In the rows, 128 means zero.
These are runs of 6 systems, one row a step. Runs of the same system follow the same rule from any start.
lok, trace 1, 10 rows:
[[159 158 113 148 137 126 102 125 124  65 139 164 135 126 151 104 119 143
  128  98]
 [134 112 123 121 122 161 100 157 146 122 183 112 125 110 137 151 121 120
  146 115]
 [135  79 134 107 134 125 122 125 111 120 134 107 106 162 113 125  92 160
  148 118]
 [125 125 113 133 101  94 102 117  95  88 118 135 126 108 137  99 110 101
  122 138]
 [122 122 120 119 117 143 137 168 124 112 132 140 119 110 131 132 138  99
  112  78]
 [110  95 132 112 120 140 124 134 114 151 153 122 141 156 128 142 112 149
   88 125]
 [100 106 125 120 110  96 142 110 104 140 111 111 111 128 115 118 137 104
  130 160]
 [128 148 110 136 136 119 143 125 118 123  99 162 129 128 129 105 150 108
   95 101]
 [120 142 121 119 123 147 130 143 143 157 148 138 145 121 130 158 151 129
   86 138]
 [119 124 135 119 135 120 158 115 126 168 130 111 118 156 110 144 141 149
  143 150]]
sonil, trace 2, 10 rows:
[[196 135 111 147 176 159 135 117 133 147 171 113 110 158 137 117 113 119
  252 105]
 [223 106 112 105 163 150  53 133 146  79 143 155 113 135 105 137  88 175
  125 148]
 [142 146 145 120  92  95  99 183  94  87 163  83 105 103 113 148  80 129
  190  80]
 [181 101 168 121 127 189 126 129  72  90 121 160 179 157 148 118  75 117
  129 107]
 [123  85 175 139 122 112  64 145 113  92 143  72 117 113 108 123 126  85
   80 133]
 [ 94  97 135 109 107 129 134 144 118 139  73 118 138 123 127 109  79 110
  128  41]
 [ 92 104 153 109  89 126 127 128  98  74 112 164 148 116 140 131 135 131
   44 166]
 [ 51 128 144 161 122 101 160 122 114 148 139  85 121 136 143 102 170  76
  123  87]
 [117  80  89 113 145 151 137  91 150 161  97 174 140 146 136 110 136 133
   73 139]
 [ 74 147 107 125 108  59 136 139 137 124 132 109  73 105 103 141 180 143
  105 150]]
daso, trace 3:
[[100  91 164 118 115  97  65 122 137 141  96  84 147 121  98 132 114 132
   26 141]
 [ 63 153 139 117  73  91 162 137 120 146  69 105 131  80 128 131 111 113
  175  92]
 [111 124 165 133 129 170 161 107 123  83  96 187 175 137 163 118 151 134
   70 134]
 [ 56 113 134 155 136 119 120 108 178 166 171  72 122 122 142 131 171 118
  125 132]
 [128 101  96 103 136 131 157  87 155 146  79 156 116 146 128 116 106 181
  162 128]
 [115 164 114 145 121  95 110 119 139  62 150 158 112 102 143 123 167 147
  106 163]
 [138 151 108 146 152 168 160 132 140 151 174 134 131 142 155 133 144 123
  197  95]
 [173  87 116 109 162 148  98 106 138 126 148 143 118 164 113 135 121 166
   98 179]
 [127 162 107 137 116  64 102 139 122 123 140  92  90 107 108 124 123 130
  176 115]
 [187 144 121 117 127 174 138 138 100 102 111 188 158 128 142 125 103 118
  137 112]]
seg, trace 4 (10 x 20):
[[ 95 120 124 110  89  98  97 183 110 157 135  98 124 104 103 147 121 101
   55  83]
 [102 111 154  92  79 123 169 129  72 145  75 141 161 134 120 137 103 122
   93 146]
 [ 95 134 165 163 132 105 141  98 106 106 100 125 136 135 133  96 178  84
   75 150]
 [ 88 140 102 140 138 131 144 126 169 183  98 128 137 109 131 120 164  96
  107  85]
 [105 121 127  99 124 129 138 117 169 148  96 146 130 121 113 160 142 185
   86 170]
 [ 92 176 152 154 125  95 160  93 130 135 128 109 142 136 140 128 155 155
  164 153]
 [169 149 108 154 174 171 136  98 166 137 116 161 139 129 142 111 155 117
  157 139]
 [136 133 117 124 150 123  91 143 188 145 160 105 103 116 105 162 143 173
  129 131]
 [148 152 128 112 111 127 134 119 121 143 128 119 148 133 129 148  79 178
  194 137]
 [181 133 153 144 147 148 105 115 115  69 141 143 132 128 137 116 129 117
  149 161]]
daso, trace 5, 10 rows:
[[133  75 112 112 108 128 106 101  89 121 136 132 139 145 139 104  76 118
  140 154]
 [117 108 123 127 123  98 120 155 116  83 117 122  76 107 109 110 155  91
  108 102]
 [117 141  91 118 110 141 133 154 117 148 145 152 153 132 151 129 106 128
  106  62]
 [107  88 135 100 104 130 146 136  95 133 150 131 117 142 118 154 147 124
   89 187]
 [101 149 110 149 133  73 148 111 103 160 115 109 112 151 117  95 148 110
  124  92]
 [143 137  86 113 116 148 128 121 138 147  99 183 151  98 133 129 136 104
   93 155]
 [105 164 145 126 131 110 155 160 139 149 150 109 107 131 104 168 183 154
  100 126]
 [138 158 114 137 132 129 145  80 109 180 120 138 176 159 141 117 107 142
  150 152]
 [146 132 142 134 145 125 116 111 151 117  99 133 108 102 102 128 175 105
  112 192]
 [135 191 124 143 145 126 126 138 167 158 122 117 145 124 126 138 126 160
  153  63]]
saza, trace 6, 10 rows:
[[145 127 125 127 119 144 138 154 108 125 146 126 113  97 124 136 147  67
  161 146]
 [157 124 130 119 147 136 117 148 115 157 132 126 137 162 103 134 118 138
   86  87]
 [112 138 123 110  84 102 109 125 117 152 108 114 146  96 118 143 103 117
  121 165]
 [137 144 157 129 130 124 164 140 101  99  94 139 117 130 114 122 148 112
  127 109]
 [117 144 134 148 129 146 111 118 134 147 135 130 175 129 150 123 127 109
   91 110]
 [106 102 148 107 127 136 137 129 157 148 104 107 113 116 106 151 143 138
  127 154]
 [124 153 132 137 133 103 132 106 123 112 100 138 140 145 134 109 116 164
  128 106]
 [119 139 127 143 123 148 124 116 147 107 142 141 141  97 156 125 145 105
  142 149]
 [129 112 142 124 157 147 134 136 151 134 144 114 109 153 118 138 143 159
  130 101]
 [130 126 111 124 124 116 100  97 135 135 132 127 144 131 136 122  95 159
  141 149]]
Palu, trace 7, 10 rows:
[[167 108 149 112 165 155 148  69 144 174  36 145 159 165 105 114 104 158
  134 159]
 [126 196 145 158 120  84  70 107 169  76  95 123 135  63 123 123 145 136
  117 170]
 [129 177 137 126 137 185 164 153 180 152 115 139 160 108 151 156 116 158
  189  56]
 [158  84 180 130 154 176  90  82 153 102 163 107 159 156 146 138 105 166
  142 202]
 [113 123 128 139 127  72  99 115 151 104  96  75  81 100 111  96 100 128
  217  89]
 [171 109 109 105 127 177 109 142 142  56 111 202 143 115 154 126  83 166
  127  85]
 [ 96 110 161 135 103 128 101 167 127  84 222  79 114 114 147 161 135 135
  143 125]
 [126  58 114 114 132 142 151 114  93 147 126 115 114 177 137  96  80 119
  178  74]
 [139  76 109 120 120 108  81 125 106  46 133 158  90 117 125 100 135 107
   68 163]
 [ 74 152  97 120  93  93 151 189 117 139 157 118 105 111 129 144 141 125
  119  36]]
sonil, trace 8 (10 x 20):
[[155 147 116 111 127 136  85 167 155 143 128 132 138 106 109 155 108 144
   93  91]
 [118 137 164  99  89 129 145 155 106 135 125 108 147 120 117 168  99 151
  143 140]
 [143 143 174 152 137 134 131  95 102 117 103 124 165 142 136 104 126 106
  135 147]
 [124 120 127 140 139 140  84 120 173 130 115 119 138  96 133 117 132  96
  114 117]
 [ 96 116 138 101 111 133 131 148 162 122 113 120 123 115 123 155 111 175
  130  96]
 [105 133 151 134 106 118 141  96 100 104 132 133 152 142 153 123 115 150
  139 156]
 [123 109 129 159 150 141 123  98 137 110 135 126 120 127 149  93 153  84
  145 138]
 [122 102  98 122 148 135 105 133 170 127 134 134 105 129 128 124 126 153
  111  89]
 [104 118 115 105  99 107 139 134 109 112 143 131 114 132 127 144 114 164
  138 140]
 [136 134 130 150 134 125 154 110  87 104 140 141 129 151 144 102 145 106
  143 138]]
Palu, trace 9, 10 rows:
[[ 85 115 155 157 149 115 102  91 182 122 121  87 121 118 134 111 148 132
  139 130]
 [114 111 102 119 133 141 131 100 179 117  96 153 128 115 145 117 108 166
  163 106]
 [116 127 135 132 127 132 118 119 148  64 164 144 116 123 151 135 139 177
  136 149]
 [121 127 110 146 141 130 137 120 133 123 171 113 113 150 151 114 121 140
  191  87]
 [163  78  99 111 149 150 107 115 128 100 152 153  99 147 130 119 119 138
  136 150]
 [119 134 105 119 111  81 108 157 113 107 156 112  87 122 113 132 122 146
  135 102]
 [149 126 106 112 111 151 150 142  83 123 150 165 144 143 142 127 109 122
  132 114]
 [135 110 139 133 132 123 116 141  97 123 166 109 111 142 113 130 156  98
   94 150]
 [122 129  98 117 121 106 130 140 111 176 108 118 125 133 109 122 116 112
  118  92]
 [137 131 132 109 108 133 135 133 105 116 112 162 142 117 122 142 142 119
   75 174]]
saza, trace 10 (10 x 20):
[[107  46 125  86 110 136 147 128 116 134  77 126 101 128 112 119 106 112
  123 128]
 [ 92 130 110 129 102  82 130 121  93  82 115 162 124 132 141 100 139 132
   58 121]
 [ 70 119 105 135 106 142 176 130 124 145 141 138 129 109 162 121 162  79
  135 117]
 [124  96 113 123 158 144 160 107 129 160 133 151 116 177 120 129 170 141
   75 148]
 [ 92 158  82 140 117  71 132  99 138 169 127 117 113 124 123 116 150 136
  124 149]
 [151 170  95 132 144 144 174 122 134 136 109 178 122 121 132 128 166 120
  153 140]
 [140 179 126 149 150 134 130 132 136 165 174 130 145 148 127 151 167 142
  102 132]
 [148 145 127 129 140 127 128 109 148 190 119  96 138 130 106 145 122 133
  173 153]
 [180 174 139 135 145 115 111 126 133 113  98 142 129 123 104 132 129 152
  131 143]
 [137 182 147 142 119 134 110 148 142 125 139 112 159  97 137 143 118 126
  154  97]]
lok, trace 11:
[[113 118 157 122 135 114 155 149 113 149 102  93 105 148  97 131 141 121
  116  89]
 [127 144 128 127 108 122 117 100 107 150  95 146 181 127 138 118 103 122
   90 147]
 [102 140 159 127 120 131 155 145 141 126 110 118 115  99 117 150 174 103
  119 139]
 [119 151 131 141 148 134 142 104 137 163 121 130 164 164 141 122 123 158
  122  94]
 [126 120 139 129 127 140 119  99 150 128 121 132 136 106 132 138 146 119
  129 199]
 [120 157 127 142 148 108 142 125 154 125 115 121 106 132 121 120 148 157
  155  81]
 [156 140 115 130 126 161 109 104 137 120 147 162 170 126 159 132 107 145
  133 157]
 [124 116 145 131 141 121 124 140 150 106 154  98  85 121 112 143 154 139
  157 134]
 [151 135 104 133 138 127 108 104 124 130 128 138 146 149 142 103  83 151
  155  97]
 [140 112 135 115 111 140 103 144 131  82 142 137 114  93 127 141 134 114
  122 167]]
seg, trace 12:
[[120 110 124 119  96 100  66 124 132 100 153 112 123  88 126 137 112 125
  111 182]
 [115 140 154 122 113 137 170 157  99 107 114 121 132 131 135 129 109 127
  174  64]
 [149  91 119 133 145 164  90 100 124 107 150 158 154 146 152 106 120 114
   76 152]
 [ 77 103 127 120 110  95 132 153 132 134 143  77  78 107 111 136 147 106
  146 106]
 [136 123 105 111 123 133 139 109 111 117  90 179 151 149 142 107  89 161
  115 101]
 [100 129 132 142 111 113 120 131 119  92 168 132 114 106 140 131 179 100
   96 176]
 [117 133 117 127 144 135 175 137 121 171 124 121 121 162 127 126 135 130
  146  63]
 [145 109  97 115 134 120  97  98 137 124 119 157 125 125 118 123 131 142
   84 194]
 [ 97 181 138 138 113  83 158 154 118 127 132 100 105 112 114 142 160 128
  155 103]
 [174 140 107 126 149 174 135 104 121 151 117 182 176 153 142 120 117 136
  107 135]]

Which system made each run below?
trace 13:
[[121 148 105 133 104  65 128 126  59 155 161 118 112 144 102 128 161  96
   78 193]
 [167 162  99 126 144 134 163 148  96 192  93 148 124 133  97 122 155  62
  117 103]]
 => lok
trace 14, 2 rows:
[[135 100 101  88 124 127  91 159 164 160 102 111 123 116 102 146  66 172
  131  59]
 [109 118 151  94  64 110 140 131  74  67 127 147 137 117 137 148  96 159
  131 182]]
 => lok
trace 15, 2 rows:
[[141  50 135 148 165 148 101  81  91 141 164  95 137 206 143  73  88  95
  133 110]
 [123  64  81  93 111  88  67 146 146 109  88 116  62  74  90 110 107  92
  109 122]]
 => daso
trace 16:
[[ 87 107 108 113 116 109 175 166 105 138 189 113  64 148 117 155 185 124
  117 121]
 [143 117  67 125 133 116 145  85  86 194 130 156 146 178 135  94 107 116
  127 133]]
 => saza
trace 17:
[[161 146  71 118 142 146  76 108 191 182 124 163 156 100 122 147 129 145
   86 170]
 [112 165 177 110 110 106 160 158 137 135 128  81 105 112  91 188 145 180
  171 155]]
 => seg
trace 18:
[[ 79 164 179 147  91 156 195 129 119 109 117 123 153  76 168 146 155  81
  209 157]
 [135  92 173 156 206 191 129  78 176 132 114 136 156 189 144 101 152 153
   88 102]]
 => daso
trace 19:
[[151 108  68  95 127 135 116 133 104 132 217 162 131 190 148 141  81 208
  125 123]
 [170  94 127 118 123 101 139 131  53 100 165 108  66 151 100 120 136  89
  181 190]]
 => sonil
trace 20 (2 x 20):
[[163 126 118 126 162 151 142  93 145 164 148 137 123 163 120 143 148 158
  152 196]
 [158 165 119 145 155  89 107 114 148 133 127 101  98 128 101 122 137 147
  176 133]]
 => seg
trace 21:
[[ 82 105 161 103  91 124 142 135 136  91  88 131 116  85 125 145 147 122
  108 166]
 [ 91 129 150 150 137 128 159 110 117 110 120 133 142 164 155  98 134 142
  122  64]]
 => saza
trace 22:
[[ 75  68 168 159 168 155 134  69 197 121 158  99 112 137 147 127 211 129
  106 216]
 [102 141  57 147 165  80 129  68 203 173  88 125  87 137 128  84 133 169
  178  78]]
 => lok
trace 23, 2 rows:
[[ 99 145 135 118  90 107 126 130 132  99 102 128 140  94 144 126  92 150
  161 102]
 [113 112 156 137 121 165 139 123 117  71 151 146 146 130 168 120 132 121
  130 119]]
 => lok
trace 24, 2 rows:
[[131 100 147  94 133 108 118 141 146 159 135  87  96 146  77 176 134 191
  102 174]
 [135 185 133 148 113  80 134  87  89 139  95 118 156 133 132 100  93 130
  187 135]]
 => seg
trace 25, 2 rows:
[[119 121  95 104 105  98 151 141 118  83 146 132  81 138 136 126  81 198
  216  72]
 [172 123  89 131 121 148 114 115  82  42 196 198 137 147 175 102 115 130
  130 154]]
 => seg
trace 26 (2 x 20):
[[106 149  88 149 120 137 154 129 110 180 147 117 139 123 154 104 124  59
  189  76]
 [159  74 121  88 145 164 126 138 132 128 104 173 117 146 102 147 144 147
   41 167]]
 => daso
trace 27, 2 rows:
[[128 211 105 149 114 110 143 103 109 144  61 181 178  99 143  95 135  92
  104 122]
 [123 152 159 129 143 166 144 159 165 147 133 137 135 106 115 176 205 116
   60 154]]
 => seg
trace 28:
[[ 69 105  88 127 109  42 116 117 138 133 145  86  47 117 104 118 164 128
  130 153]
 [135 152  63 120 133 135 186 117 106 129 109 207 121 151 151  99 128 135
  154  81]]
 => sonil
trace 29:
[[134 149 143 139 139 190 105 133 178 105 148 159 177 103 161 147 137 145
   95 116]
 [ 83  93 171 123 126 130 120 124 162 152 158  59 126 137 126 159 121 167
  157 140]]
 => sonil
trace 30:
[[107 138 134 167 167  99 140  73 131 108 184 109 110 185 147 103 171 164
  143 162]
 [153 122  66 149 165 136 103  92 185 150 141 135 104 117 142  98 134 110
  193 126]]
 => saza
